In the rows, 128 means zero.
runs of hidden systems:
path 1, Rari (11 x 18):
[[102 127 143 156  90 119  86  67 141 124 107  77 135 128 103 176  86 127]
 [161  88 129 137 135  36 155 100 106 109 105 129 109 118 151 108 152 146]
 [132 139 127  59 180 144 143 157 117 115 111 153 143 130  90  68 135 110]
 [ 92 119  77 113 122 161  60 168 134 172 167 126 128 129 131 158 118 106]
 [135 124 161 154  96 115 138  72  95 123 188 122 136 161 128 189 118 142]
 [146 131 162 126 164 111 149  74 119 135  50 100 136  92 131 133 156 143]
 [120  89 130 136 148 121 101 188  96 120 103 149 105 134 122  49 148 120]
 [ 82 162  96  72 132 164 113 151 120 104 188 138 123 157 146 132 113 157]
 [171 165 101 161 101 154 123  89 121 186 140 132 136 130 116 189 135 153]
 [112 112 168 190 124 112 180 106  91 123  72 102 113 135 117 135 113 101]
 [115 109 151 108 171 123 151 168 141 108 116 142 119  98 192  86 177 141]]
path 2, Mize (11 x 18):
[[122  84 113 117  81 146  66 152 104 195 158 158 121 143 142 108 132 130]
 [130 109 137 110 140 133 132  48  91  85 140  98 107 184 133 138  93 129]
 [170 135  98 153 194 102 125 128 112 129  78 116 126  89 133 152 177 136]
 [ 79 152 159 135 137 128 135 198  94 126 146 134 140 123  63 113 133 115]
 [ 73 136 120  86 103 160 120 115 133 168 163 132 120 128 193 158 132 168]
 [191 105 138 164 122 165 109  77  91 136 111 158 118 178 122 108 128 147]
 [109 150 124 149 157 123 137 123 115  59  64  71 113 115 124 148 113 122]
 [133 156 111 152 133 101 163 210 125 144 154 159 117  96 134 118 174 149]
 [ 94 168 160  97  94 194 140 111 150 160 156 142 144 148  97 118  98 145]
 [135  88  96 168  97 148 104  92 143 142  82 138 110 143 197 145 107 129]
 [185 131 159 163 135 103 174 128 111  43 118 132 128 144 108 113 131 120]]
path 3, fuz (11 x 18):
[[118 104 166 137 175 154 137 156 126  77 114 141 123 157 108  56 121  99]
 [ 88 177  83 132 146 134 110 167 168  89 161 132 118 115 149 155 131 171]
 [177 150 118 149  44 137 113 112 113 170 143 149 136 134  90 151 116 155]
 [108 109 144 120 120 127 190  74 114 155  69  86 108 130 145 129 102  95]
 [157  91 137 150 185 115 156 167 154 107 128 170 129 120 167  85 164 107]
 [107 176 151 105 127 170 104 165 160  76 168 130 162 127  92 136 112 133]
 [117 131  94 154  54 105  90 117 154 166 135 102 105 110 140 163 110 157]
 [167  97 146 111 110  92 182  61 102 142 119 146 126 161 114 102 109 114]
 [125 125 118  95 207 138 149 144 160 116  78 120 147  95 145 115 142  87]
 [129 116 126 155 119 142  82 210 136  99 190 143 143 132 117 133 135 101]
 [ 94 153 146 100  85 119 119  78 128 140 180  92 127 128 134 179 113 172]]
path 4, ridi (11 x 18):
[[127  92 122 145  82 149 160 108 111 205  94 145 112 140 156 123 110 100]
 [127 101 159 132 182 156 179 109 143  84 140 114 116 149 189 117 132  97]
 [160 159 148 164 154 149  83 166 166  69 136 124 144 102 109 124 156 152]
 [ 94 153 117 145  43 100 106 154 133 131 129 121 114 123  78 120  93 159]
 [135 123  95  87  99 101 191  80 148 178 122 153 117 137 161 123 111 140]
 [180 103 135 126 181 177 156 112 144 126 104 145 157 146 126 115 125  62]
 [110 117 139 159 138 129  95 188 147  71 146  83 139 102 133 163 127  84]
 [127 134 163 121  70  75 106 137 141 133 192 130 128 105 115 127 147 180]
 [120 125 123  78 113 125 120  59 149 176  87 139 126 137  99  81 100 150]
 [138  84  60 125 175 114 133 127 124 113  94 150 126 159 153 128 106  72]
 [158 143 137 111 157 127 147 173  96  80 184 113 155 122 117 171 148  92]]
path 5, bifu (11 x 18):
[[158 147 105 167 104 170  97 178 107  78 132  83  99 141 111 136 109 117]
 [115 169 119 168 119 112 184 127 145 160 180  89  83 113 138 150 141 159]
 [112 143 174 144 144 142 172  99 149 178 103 187 157 133  88  95 129 136]
 [106 104 124 129 112 169 118 146 151  90  51 153 150 130 171 123  95  98]
 [194 119 125 142  85 134 125 159 134  69 170 124 110 132 177 124 138 146]
 [151 170 147 132 113 123 139 106 174 145 169  70 117 110  64 114 119 137]
 [ 80 111 101 159 133  88 148 117 182 189 105 159 131 123 113 116 104 104]
 [128 104 133  83 109 118 170 138 120  85 116 199 170 151 161 127 107 107]
 [204 114 141  83 107 156  93 137 136 102 129  86 151  93 152 142 143 106]
 [123  95 134 165 116  89  86 123 147 144 192  73  93 134 101 118 119 111]
 [ 72 145 117  97 160  56 154  84 154 140 140 150 141 129 111 132 119 157]]
path 6, zesa (11 x 18):
[[130 130  84 132 154 124  89 152  66 111 189 110 103 163 104 143 134 124]
 [122 175 126 126 148 108 141  93  87 163 141 104 143 111  83 194 149 151]
 [103 105 158 147 136 128 136 108  80 196  62 158 139 116 134 131 153 129]
 [ 86 106 159 106 146 174 124 136  74  91 108 134 107 158 181 100 136 142]
 [159 165 100 130 157 188  76 148 113  99 145 110 104 133 138 130 159 180]
 [125 191 112 188 103 137 133 131 108 148 111 109 104 128  62 142 120 161]
 [ 81 152 132 158 119 124 213 113 132 168  96 146 109 116 161 139 131 154]
 [151 119 163 138 139 204 165 141 142 123 104 181 143 139 177  97 144 122]
 [127 136 142 160 112 197  86 161 166  74 126  90 119 121 142 124 112 122]
 [153 159 118 185  77  93 125 139 168 111 163 117  96 114 119 128 129 181]
 [138 162 131 121 106 105 203  96 186 142 104 150 134 117  97  99 102 141]]
path 7, bifu (11 x 18):
[[128 134 129  73  93 159 141 134  70 182 174 105  90 143 136 108 137 143]
 [127 116 122 132 204 173 118  57 141 164 127 108 116 155 136 129 129 117]
 [112 125 128 194 180 107 112 134 109  70  96 160 150 143 115 158 136 126]
 [113 171 141 114  87 119 142 186  79  97 111 118 126  88 131 143 152 166]
 [133 133 131 109  96 184 122 134 113 203 144 106  80 126 135  77 143 152]
 [107 126 115 162 183 175 136  68 157 128 129 134 107 182 130 118  97 123]
 [150 157 119 184 158 113 151 135 139  69  87 166 159 117 132 173 139 136]
 [134 150 162 139  56 133 149 200 101 120 113 113 129  89 110 120 138 129]
 [106 116 144 107  96 169 142 121 166 181 155  98  84 127 166  81 121 137]
 [148 121 122 151 169 151 123  69 190 117 139 170 138 171 126 105 109 135]
 [152 148 107 157 115  99 133 140 149  64  78 141 170 111 101 173 104 107]]
path 8, Zeti (11 x 18):
[[146  87 183 148  82 127  77  94 165 117 147  96 151 114 146 153 116 117]
 [136  95 138 106 100  41 103  95 154  88 133  96 116 117 124 102 110 141]
 [146 119  83  52 149  75 120 139 147 120 129 138 140 124  89  85 116 108]
 [122 107  89  77 140 148 102 157 107 157 153 139 159 142 103 147 108  55]
 [121  90 153 116 136 133  99 102  78 156 167 110 154 133 151 198 144  97]
 [133  92 194 124 147  98  81  82  91 136 119 103 134 111 128 123 167 154]
 [ 90 114 129  97 153  98  68 132 110 112  95 122 108 126 108  66 138 167]
 [104 154  53  80 153 135  94 160  88 128 142 150 111 156 116 120 126 159]
 [140 165  88 124 152 171 135 112  61 176 133 128 127 148 109 179 137 126]
 [111 118 162 185 154 147 151 113  68 173  95 110 111 124 141 153 159 123]
 [ 87 128 188 166 152 133 136 144 107 109 108 149 110 120 157  92 170 179]]
path 9, Mize (11 x 18):
[[162 163 171 154 139 141 131 107 126  95 101  76 148  86 124 185 153 136]
 [ 97 127 159 165 105 105 118 184 130 155 109 122 102  89 117  74 157 150]
 [ 72 145 124  80 124 142 153 116 148 115 155 167 113 170 142  83 101 169]
 [191 140  58 125 122 175 110 102 142 133  99 160 140 142 151 155 114 130]
 [159 127 145 189  97 120 159 147 104  92 111  83 125 127  90 157 103  74]
 [ 99 137 169 130 136  90 182 139 168 139 148 100 118  76 166 129 163 138]
 [125 118 156 112 129 154 102 127 177 158 134 193 151 137 112  57 134 149]
 [110 114  86 101  98 142  78 109 148  76 102 128 131 160 144 135  64 119]
 [209 123  82 143 113  76 161 134 103 108 148 109 111 122 135 156 140 114]
 [125 153 170 118 157 121 176 126 144 167 132  84 141  95  63 118 136  89]
 [ 54  82 137 131 144 123 100 149 168 172 131 163 141 119 166 115 132 105]]
path 10, Rari (11 x 18):
[[186 147 155 157 149 136 144 141 164 163 115  97 118  76  99  94 171 126]
 [ 45 119 144 157 113 107 115 168 170 116 123 144 124 134 100  85  91 119]
 [138 128  94  87 100 107 130 116 158 106 153 185 157 131 190 157 122 160]
 [217 140 119 122 100 167 140 102 128 127 102 110 146 135  87 135 101  93]
 [ 97  98 117 153 147  91 142 147 144 133 129  50  88 107 134 129 117  70]
 [118 122 167 113 160  84 143 142 156 120 196 176 159 123 122 108 164 144]
 [115 142 132  86 106 157  73 105 151 132  82 154 187 119  96 143 102 130]
 [156  68  85 137  81  96  93 114  92 125 121 100  96 151 162 140 104 109]
 [152 140 141  91 187 108 186  96 108 101 169  93 113 144 110 116 143 118]
 [105 142 122 133 185 130  87 156 140 188 111 136 153  87  81 131 164 119]
 [ 72  89 159 141  76 118  87 147  83 117 143 168 145 159 134 144 110 127]]
path 11, zesa (11 x 18):
[[ 94 135 149 153 145 113 138 124 151  85 190  87  97 160  90 104  94 117]
 [132 162  99 125 155  84 127 116 183 140 139 174 168  96 129 167 151 163]
 [145 108 140 110  62 129 141 140 104 144  74 167 165 129 100 120  95  85]
 [111  81 120  89 123 128 136 125 133 121 147  64  86 124 200 123 116  97]
 [190 120 144 144 180 123  98 115 134 115 198 140 129 154  94 106 160 138]
 [ 71 161 122 121 144  94  98 124 145 116  93 114 162 105  60 159 104 122]
 [117  94  96 112  81  78 140 149  89 172 116 174 126 122 176 145 141 139]
 [160 117 158  65 139 179 159  88  86 121 137 106 129 163 132 106 118 104]
 [119 113 103 170 201 146  62 131 146 135 132  83 111 119 125 136 147 109]
 [102 151 155 168 113  77 126 151  83  95 154 164 140 139  86 151 138 164]
 [114 163 126  57 108 135 151  98 125 169  78 128 140  90 149 145 138 167]]
path 12, vupov (11 x 18):
[[116 126 157 198 163 117 162 145  91 112 164 135  88 153 133 104 159 152]
 [ 86 199 146  96 148 149 139 120 141 106  97 145 149 105 115 134 139 190]
 [130 130  78 156  65 165 104 158 119 151  87 174 116 145 144 117 108 142]
 [135 133 135 132 100 153 198 102 115  96 154  90  93 161 168 144  97 118]
 [171 159 147 176 162 147 156 124 194 142 115 129 137  86 142 132 167 146]
 [ 77 133 164 174 101 128 120 174 151  97 107 146 140 132  76  98  96 117]
 [106 123 111  80  66 100 135 132 170  99 148 139 126 117 194 133 110 158]
 [224 120 128 127 100 157 139  91 163 138 132 142 132 148 107  89 115 117]
 [114 117 119 157 159 110 136 126 176 102 105  62 122 106 111 139  97  66]
 [128 115 138 135 128  57 138 181 152 128 183 174 157 104 130 134 158 120]
 [122 125 178  55  87 142  99 101 140 138 131 129 172 124  89 114 102 123]]
path 13, Zeti (11 x 18):
[[125 133 131 143  76 143 150 108  71 182 167 126  93 172 102 128 111 141]
 [111 126 134 127 194 134 173  66 131 132  78 118 117 125 176 137 142 136]
 [163 114 145 191 148 137 102 182 120  98 103 174 134 130 117  88 160 134]
 [ 65 183 139 108  96 158 132 171 130  84 138  96 125 114 119 144 105 150]
 [163 146  84 137  91 124 151 105 153 198 160 139 100 121 155 135 144 169]
 [137 123 147 161 148 141 183  73 127 113  92 139 123 176  95 108  88  98]
 [124 113 120 153 156 117 138 183 155  89  82 139 149  88 182 148 150 102]
 [148 148 175 133  66 145 130 181 128 109 195 136 137 124  98 113 134 140]
 [101 147 117  96 105 142 133  69 195 162 131  80 117 112 141 140  96 137]
 [174  78  95 170 127  75 133 101 139 132 122 173 121 164 134 108 114 111]
 [127 139 154  92 157 121 158 149 118  54  99 123 173 118 105 142 115  80]]
path 14, fuz (11 x 18):
[[115 167 114 151 187  74 186  96 124 112 126 110 125 123  91 165 132 130]
 [124 134 134 122 112 116 137 192 112 173  94 184 172  87 112 127 160 120]
 [ 83 100 154  81  84 187 116 145 111 120 145 124 122 156 174 116  99 109]
 [169 112 116 149 149 139 100  77 161 116 158 106  94 143 183 128 146 164]
 [164 162 141 164 153 104 127 102 128  98 103 121 139 130  37 118 123 132]
 [ 64 147  95 120 114  81 163 185 116 145  85 127 124  93 121 139 121 114]
 [144 106 126  85  92 161 148 151 108 167 176 186 136 152 173 111 138 126]
 [140 123 153 127 155 206 100  65 156 118 130  88 134 142 154 147 116 119]
 [147 115 134 215 143  74 101 128 139  87 112 104 110 117 108 132 138 133]
 [105 171 143  84 108  73 181 153 104 111 129 144 138 114  80 108 129 157]
 [113 124  81  75 107 165 115 152 149 201 112 154 127 114 157 104 122 121]]
path 15, ridi (11 x 18):
[[115  87 139  83  99 106 168  98  70 159 123 167 140 163 149 127 115 109]
 [158 114 129  84 196 175 122 114 114 116 112  96 128 117 178 129 159 106]
 [131 121 136 189 162 134  67 171 106 106 164 106 113 137  89 122 150 123]
 [ 59 172 138 122 104  83 128 117 111 127 146 118 119 118 105 157 124 189]
 [152 125 110 108 115 132 139  94 105 189  74 192 137 131 145 114 148 167]
 [124 105 118 123 155 192 154 135  84 108  96 113 110 171 149 114 102  76]
 [141 148 118 175 165 137 126 169 135  93 178  95 108 111 167 169 169 139]
 [118 171 189 170  91 134 120 125 129 143 147 136 136 121  67 120 139 179]
 [ 74 128 110 123  86 123 140 103 148 158  55 145 110 121 160 112  99 156]
 [183 102 100 123 136 145 176 131 121  98 130 178 117 170 180  99 121 112]
 [160 177 128 131 155 186 143 154 151  86 145  72 130 114 103 148 124  94]]
path 16, vupov (11 x 18):
[[133 152 173 169 150 163 116 110  80 152 131 112 121 111 140 170 181 170]
 [ 76 143 157 169 133 141 116 127  87 137  83 132  92 134 119  96 146 188]
 [ 92 162  87 109 132 148 155 138 105 102 101 163  94 160 164 106 121 187]
 [171 185  85 141 115 202 167 135 120 118 120 149 121 148 142 149 116 146]
 [125 161 142 206 103 176 170 142 140 131 115  97 111 119 136 170 117 113]
 [ 92 134 187 189 103 120 178 141 169 125 134 144 120 111 162 118 143 156]
 [116 143 167 119  99 154 132 126 186  85  99 168 141 129 138  74 109 166]
 [153 130  80 131  78 142 113 139 191  77 108 125 116 140 147 108  81 127]
 [182 140 106 149  92  98 179 132 176 106 168 103 118 129 115 138 100  98]
 [137 129 160 137 120 102 171 127 205 157 128 119 166  82  99 132 121  84]
 [ 97  71 168 125 113 101 100 153 180 127 128 159 166 115 132  99 113  85]]

runs to name:
path 17 (2 x 18):
[[103  96 143 134 131 132 150 134 154 181 101 117 157  96 146 164 117  49]
 [141  62 195 141 125 123  99 124 152  90 168 130 146 138 166 114 141 105]]
	Rari
path 18 (2 x 18):
[[128 108  93  98 114  48 123 136 109  76 110 117 147 113 141 170 113 105]
 [162 113 133  70 116  83 129 159  84 157 174 114 127 105 116 114 167 122]]
	bifu
path 19 (2 x 18):
[[115 105 178 128 117 155 110  70 127 107 134 162 158 185 106 115  87 125]
 [130 130  89 130 145  89 111 115 151  76  65  97 117  93 175 153 134 149]]
	fuz
path 20 (2 x 18):
[[151 143  74 142 154 122 141 103 181 124 116  63  76 119 125 109 110 122]
 [126 134 124 185 160  87 180 170 148 130 162 176 141 141  89 118 135 100]]
	zesa
path 21 (2 x 18):
[[116 151 117 115 101 132 193 108 182 101  81 130 139 114 168 148  90 117]
 [211 104 125 158  94 131 163 158 165 114 145 149 130 125 148 104 131  97]]
	Zeti
path 22 (2 x 18):
[[122  90 116 149 126 162 125 147 126 148  45 159 135 115 188 125 134 104]
 [142 119 160 136 106 166 136 169  95  59 164 103  98 153 158 108 128 124]]
	zesa
path 23 (2 x 18):
[[ 78 137 112 199 113 115  81 130 131 116 102 159 140 128 136 176 121 164]
 [164 135 147 111  71 115 178 128  73  81  99 148 128 131 162 135 131 159]]
	Rari
path 24 (2 x 18):
[[114 134 114 136 178 131 110 101 184  51 150 138 140 161 124 129 100 131]
 [169 154  84 145  95  91  99 157 143 122 112 140 168  91  96 183 126 123]]
	Zeti
path 25 (2 x 18):
[[146 122 114 190 147 134  82 145 149 136 146 197 122 150 129  98 153 169]
 [ 91 183 128 125  97 149 139 120 109  69  88 120 141 140  96 164  85 148]]
	Zeti
path 26 (2 x 18):
[[134  96  73 181  97  91 102 130 109 145 136 118  96 136 168 175 125 129]
 [147 149 176 111 148  90 199 100  88  98 134 127 137 135  89 121 144 140]]
	Zeti
path 27 (2 x 18):
[[156 137 177 142 124 101 109 162 116  89 127 105 167  90  67 150 146 107]
 [ 53 121 137  87  91  79 122 158 126 157 143  92 105  99 126 106 125 140]]
	fuz
path 28 (2 x 18):
[[127 101 121  70  62  86 136 147  83 169 147 107 102 121 125 105 123 118]
 [127 107 127  64 197 146 143  81 130 150 162 121 119 158 142 100 133 110]]
	Zeti
